Each scene shows the same named points in several views, each turned, perhaps mirrored, and shifted as a whole.
A view may leave some points out, and in a few views one point is out of place. Which views, in the order they come, and which point in each? Write - if none.
Scene 1:
In the rows, zero is written as 128.
panel a:
  mup [124 102 125 141 138 118 131 122 125 130 120 128]
  natul [132 100 138 150 126 139 122 125 131 141  99 144]
  ruv [135  94 128 144 145 134 145 141 111 126 119 133]
  Tum [121 113 125 125 147 122 142 113 131 124 127 115]
  dek [123 126 133 135 141 140 134 116 130 128 111 133]
  Lifa [112 116 119 144 132 100 118 108 134 131 119 130]
  nupu [122 104 122 140 138 112 130 122 125 129 121 129]
  Lurad [119 119 127 134 141 124 133 115 129 126 119 127]
  tupov [123 109 127 137 139 121 133 119 129 129 120 128]
  kubog [134  97 127 139 147 133 145 137 112 124 121 128]
  pude [133  88 124 140 150 122 151 140 110 123 130 123]
panel b:
  kubog [ 84 125  97 109  92 168 143  42 181 159  81 136]
  riku [ 66 120  67 124  97 145 145  12 202 175 110 150]
  gaso [ 68 117  80 125  99 172 139  20 190 168 110 138]
  nupu [ 75 117  79 116  98 166 135  27 187 171  97 145]
  pude [ 88 118 102 105  97 177 145  40 173 163  87 130]
  dek [ 75 130  76 114  90 145 129  37 197 163  74 158]
  tupov [ 76 120  78 114  95 162 131  32 188 170  88 149]
  mup [ 75 120  81 117  96 165 133  31 188 166  93 144]
  gego [ 79 126  80 109  93 144 145  31 193 170  84 149]
panel c:
  Lurad [134 138 138 112 138 114 113 103 137 135 132 141]
  riku [138 135 128 109 131 130  97 121 161 127 132 161]
  natul [110 118 148 121 121 115 104 116 133 116 138 163]
  nupu [129 137 134 102 127 116 119 110 146 124 132 143]
  mup [124 135 137 105 128 113 120 108 144 124 133 144]
  tupov [127 136 139 109 130 114 117 106 139 128 133 141]
  gaso [125 132 131  96 119 121 118 119 155 113 130 150]
  gego [124 142 139 120 139 112 115 108 148 140 140 151]
  ruv [101 138 143 113 126  98 135 108 147 127 145 146]
  Tum [136 142 139 106 137 110 125  97 133 135 131 128]
  kubog [106 139 143 112 128  98 135 105 144 129 142 142]
  dek [127 134 145 124 140 112 107 101 130 139 138 148]
panel d:
  dek [140  75 170  84 143 170  94  98 153  73  58 226]
  nupu [143 101 157  78 145 159  77 105 155  71  74 222]
  tupov [143  91 159  79 144 164  82 104 155  70  70 223]
  Lurad [142  88 162  84 145 163  89 100 155  64  66 227]
  ruv [155  89 169  63 155 169  80 112 158  92  80 210]
  gego [147  90 175  83 156 162  92  97 155  76  66 222]
  mup [144  96 159  77 144 162  78 106 156  74  73 222]
  Lifa [133 110 154  92 141 151  78  96 154  59  67 233]
  gaso [135 114 153  79 141 153  67 104 155  80  74 222]
  riku [129 117 168  96 147 147  79  87 154  78  59 231]
  Tum [150  83 154  79 146 169  91 108 155  52  75 225]
  pude [162  94 160  60 156 167  78 119 160  78  90 208]
  kubog [156  85 166  64 154 171  83 113 159  83  81 212]
panel e:
  riku [126 142 132 123 140  96 143 119 104  96 118 141]
  gaso [143 137 141 120 139 105 144 105 125 104 117 128]
  ruv [153 141 148 110 131 122 125 123 125 137 128 121]
  kubog [150 139 151 113 130 122 124 123 130 138 129 128]
  dek [136 131 151 113 137  99 112 136 113 120 130 148]
  Tum [136 128 156 124 134 108 122 125 142 123 129 158]
  gego [132 141 142 117 133 110 124 133 113 123 130 143]
  nupu [136 132 149 119 137 103 125 126 123 116 127 147]
  tupov [141 132 149 119 136 105 126 121 127 116 126 143]
panel f:
  Tum [ 62 134 128 119 143 132 129 104 133  91 114 166]
  Lurad [ 66 132 139 123 138 131 137  95 144  89 112 162]
  kubog [ 51 135 117 137 141 132 124  78 150 100 122 150]
  gego [ 66 124 141 126 134 133 138  87 155  90 119 151]
  riku [ 83 132 147 132 117 145 159  87 161  79 100 156]
  dek [ 63 130 151 119 143 119 138  86 149  90 114 159]
  natul [ 59 150 146 138 138 119 147  63 163  93  99 159]
  tupov [ 65 138 133 129 137 132 138  91 145  90 109 162]
panel g:
  Tum [ 89 134 137 150 136 115 102 140 174 132 136 131]
  gego [ 66 157 145 140 129 118  97 131 168 133 131 136]
  tupov [ 75 138 136 145 126 115 106 128 172 135 136 133]
  pude [ 82 151 122 128 116 106 113 144 179 110 144 129]
  Lurad [ 75 139 142 149 132 117 100 130 170 137 133 134]
  Lifa [ 76 132 148 150 123 125 112 108 166 145 129 119]
  dek [ 64 143 141 150 137 117  91 133 171 142 135 148]
  natul [ 42 140 124 140 115 112 101 114 175 143 142 154]
  kubog [ 72 153 125 133 121 107 106 142 177 117 143 139]
  ruv [ 67 156 123 128 116 107 106 140 177 117 144 140]
  mup [ 72 140 133 140 121 114 108 125 172 133 136 131]
Moved in: panel e
  out of place in panel e: nupu
